These are runs of 6 systems, one row a step. Runs of the same system follow the same rule from any start.
In the rows, 128 means zero.
path 1, k_509, 5 rows:
[[168 132 100 192 109 115 144 125 135 156 143 115 129 166 134 116 132  71
  166  97 113 132 129 144  91 141 150 139 135 120  36 121]
 [154 112 108 189 111 129 134  85 114 154 142 130 129 185 137  97 118 109
  135  99 118  72 141 143  63 140 137 114 149  78  77 138]
 [127 117 128 160 130 153 113  98  97 133 118 140 123 185 130  79 109 156
  105 110 125  42 146 139  51 138 122  99 153  70 133 151]
 [114 123 152 127 146 169 102 116 102 104 100 133 114 176 126  72 102 176
   64 117 127  50 157 143  68 135 114 100 151  87 175 147]
 [112 130 157 106 158 163 108 132 120  86  98 109 123 159 131  76 112 192
   51 118 131  96 162 141 115 133  99 124 156 118 200 124]]
path 2, k_330 (5 x 32):
[[ 98 134 159  60 138 147  90 196 151  95  91 146  99 109  91 154 139 114
  126 159 157 124 135 129 164 106 145 129  96 175 154 135]
 [117 142 142  78 145 127 128 180 155 105 119 108 126  87 121 156 142 126
  117 148 134 199 127 119 195 119 129 156 113 189 157 102]
 [144 144 121 135 141 113 159 140 142 118 139  78 158 106 148 132 129 135
  100 126 103 232 134 124 183 130 112 173 138 167 147  84]
 [167 144 112 184 137 123 164 113 119 131 143  71 160 145 162  91 122 137
  101  93  89 193 138 139 130 142 110 157 162 136 108  95]
 [169 135 106 201 126 129 148 107 115 144 137  91 145 183 151  81 118 115
  115  89  98 136 145 149  79 146 131 143 162 105  77 109]]
path 3, k_880, 5 rows:
[[121 138 159 102 151 171  79 194 137  83  76 125  95 181  99  85 125 130
   80 122 136  89 174 153 112 121 142 130 132 148 142 127]
 [116 124 150 125 151 169 101 125 108  99  99 119 114 179 123  71 104 176
   58 113 125  64 165 142  79 135 112 109 159  95 180 135]
 [119 122 137 155 141 139 133  77  88 122 128 129 147 142 154  79 100 199
   75 117 109  86 129 129  87 136  89  96 162  78 187 136]
 [123 117 114 147 126 106 163  48  91 147 164 126 166  81 155 130 109 172
  106 137 106 148  99 100 136 132  90 109 142  91 181 130]
 [123 120 108 124 120  92 169  75 124 157 174 124 159  48 152 176 130 135
  156 145 125 183  79  97 177 132 108 129 120 126 147 116]]
path 4, k_766 (5 x 32):
[[120 120 127 154 136 129 145  65  86 131 143 126 158 121 159  92 104 194
   83 123 104 103 118 118  99 140  87 100 158  77 188 135]
 [155 126 102 177 136 113 179  64 107 143 163  77 168 120 172 107 115 161
   94 107  89 188 123 121 128 147  91 145 163 106 141 100]
 [167 143 106 170 138 113 167 131 135 133 143  70 157 130 150 122 136 103
  125 107  97 223 135 133 159 137 123 173 143 155  95  84]
 [156 143 120 132 129 127 132 180 164 126 119  88 117 150 120 132 148  70
  147 113 125 187 149 144 159 130 151 172 122 178  72  94]
 [131 137 140 102 128 152  97 203 162 108  95 129  85 163  96 134 150  78
  151 119 151 113 151 151 135 121 169 140 111 168  79 131]]
path 5, k_225:
[[143 130 123 128 106 132 111 170 157 138 119 144  98 148 101 151 148  54
  191 120 146 115 130 143 123 121 174 135  99 151  43 137]
 [124 133 143  88 125 146  92 202 163 113  98 146  83 137  91 146 146  77
  162 132 159 111 138 145 139 118 171 138  99 171  86 137]
 [116 139 158  72 138 155  96 208 158  95  89 126  94 127  98 139 142 107
  124 136 152 135 149 139 163 118 151 146 108 182 134 123]
 [114 148 150  77 149 140 116 189 152  90 106 110 120 108 115 137 138 138
   95 146 133 184 143 130 181 119 126 157 122 184 172 105]
 [120 138 135  99 148 117 146 141 140 109 132  99 149  80 143 144 131 153
   99 146 119 212 124 117 191 126 103 156 128 170 177  96]]
path 6, k_643, 5 rows:
[[102 121 151 121 143 164  97 110  98 105 106 152 111 159 125  85 105 178
   81 126 132  39 145 137  74 131 115  90 144  89 175 156]
 [ 95 115 146 117 126 141 112  87  91 126 124 167 128 116 133 114 107 183
  104 140 132  48 114 118  94 126 109  79 133  83 181 167]
 [ 98 112 131 115 121 114 134  67  95 142 148 159 150  70 136 146 115 173
  125 152 128 103  93 101 132 124 102  90 122  91 187 153]
 [109 119 125 108 124 107 155  73 108 142 162 138 156  52 146 168 123 158
  134 151 129 156  85  98 174 128 100 110 120 122 181 133]
 [114 131 128  95 134 107 156 114 138 129 151 120 147  52 141 174 133 136
  137 148 135 197  93 103 198 127 109 139 117 157 163 114]]

Name the system that made each run.
path 7, 6 rows:
[[165 139 116 159 131 139 129 170 150 127 122  90 114 188 123 102 134  74
  136  95 117 147 159 157 110 135 155 164 142 150  52 106]
 [175 139 105 196 126 128 146 126 128 138 135  93 138 183 140  90 125 101
  129  90 100 148 147 149  89 144 137 152 151 118  60 109]
 [158 119 107 193 123 129 149  69 107 147 146 107 149 179 158  80 112 136
  104  94  97 107 145 138  69 146 112 128 167  79 104 122]
 [124 118 126 169 130 140 132  71  88 132 130 132 143 156 149  78 104 179
   86 109 108  69 134 130  65 142 103  96 159  68 155 141]
 [103 121 148 126 141 156 117  91  92 109 114 138 134 132 143  87 108 199
   69 123 123  67 133 127  89 131  94  94 155  85 198 147]
 [ 96 124 158  87 154 150 111 119 112  95 112 132 129 115 133 107 116 199
   62 141 134 100 139 124 135 128  98 112 142 120 224 134]]
  k_509
path 8:
[[167 131  97 173 109 102 152 135 141 162 147 111 134 139 130 144 143  64
  185 111 115 170 118 131 128 133 155 150 125 143  41 112]
 [145 128 113 129 103 107 126 153 153 155 139 141 110 121 105 175 150  50
  204 135 141 148 113 129 144 119 171 141  94 151  48 133]
 [117 131 141  79 113 135  97 186 155 123 111 162  91 113  85 173 150  69
  186 152 161 114 124 132 148 111 169 125  86 158  93 145]
 [ 97 133 164  58 135 152  80 200 148  97  88 153  90 121  89 146 139 112
  129 153 161 101 139 136 152 109 153 123  99 167 151 142]
 [ 98 138 164  68 153 157  95 182 143  81  93 127 111 122 111 122 134 154
   87 144 147 134 149 133 164 116 127 138 123 165 187 121]
 [116 138 142 101 161 132 138 141 132 101 122  93 145 107 142 117 123 175
   67 137 118 184 137 123 168 129 101 150 142 152 200  99]]
  k_225
path 9 (6 x 32):
[[177 137  96 202 123 110 162 113 128 151 150  92 153 155 151 108 130  97
  149  92 100 172 131 136 110 143 135 149 150 122  57 105]
 [155 117  97 197 113 113 159  57 103 162 160 120 152 152 160 102 117 132
  133 100 104 107 120 127  77 144 115 117 154  75  95 130]
 [118 117 128 160 119 136 126  70  88 138 139 157 135 142 140  98 103 173
  115 118 121  50 118 125  67 134 109  84 145  65 146 159]
 [ 92 121 152 108 135 154  99 107  95 112 109 159 117 133 130  97 106 188
   84 131 134  40 132 128  84 128 108  84 139  86 190 161]
 [ 91 124 164  72 149 166  95 143 127  86  98 138 109 131 121 104 118 181
   67 136 144  80 146 132 131 122 109 115 133 128 203 137]
 [111 144 156  81 153 142 120 179 144  88 103 112 126 109 121 123 134 159
   82 143 132 170 145 131 172 122 117 151 125 175 185 108]]
  k_509
path 10, 6 rows:
[[130 122 130 162 138 152 121  92  93 122 115 122 130 183 138  70 105 172
   73 106 113  61 153 139  59 141 109 106 164  72 156 139]
 [156 120 107 196 126 124 154  71 103 147 147 101 151 169 160  78 110 148
  100  92  96 112 136 138  76 147 107 127 170  79 112 121]
 [171 135  95 205 118 106 168  99 123 157 156  97 152 148 156 112 130 106
  145  92 100 169 124 131 109 143 128 146 150 113  63 110]
 [170 135  99 173 115 101 152 137 150 157 145 104 133 141 131 149 143  64
  187 111 120 184 123 132 138 132 152 154 121 146  45 105]
 [145 130 114 122 107 115 126 164 160 147 132 132 112 126 105 172 150  48
  197 138 144 155 125 130 149 117 170 148  95 161  49 128]
 [110 125 139  85 106 128  95 161 146 135 120 174  91 111  84 175 142  73
  190 151 167  97 113 127 140 112 171 112  87 148  92 154]]
  k_766
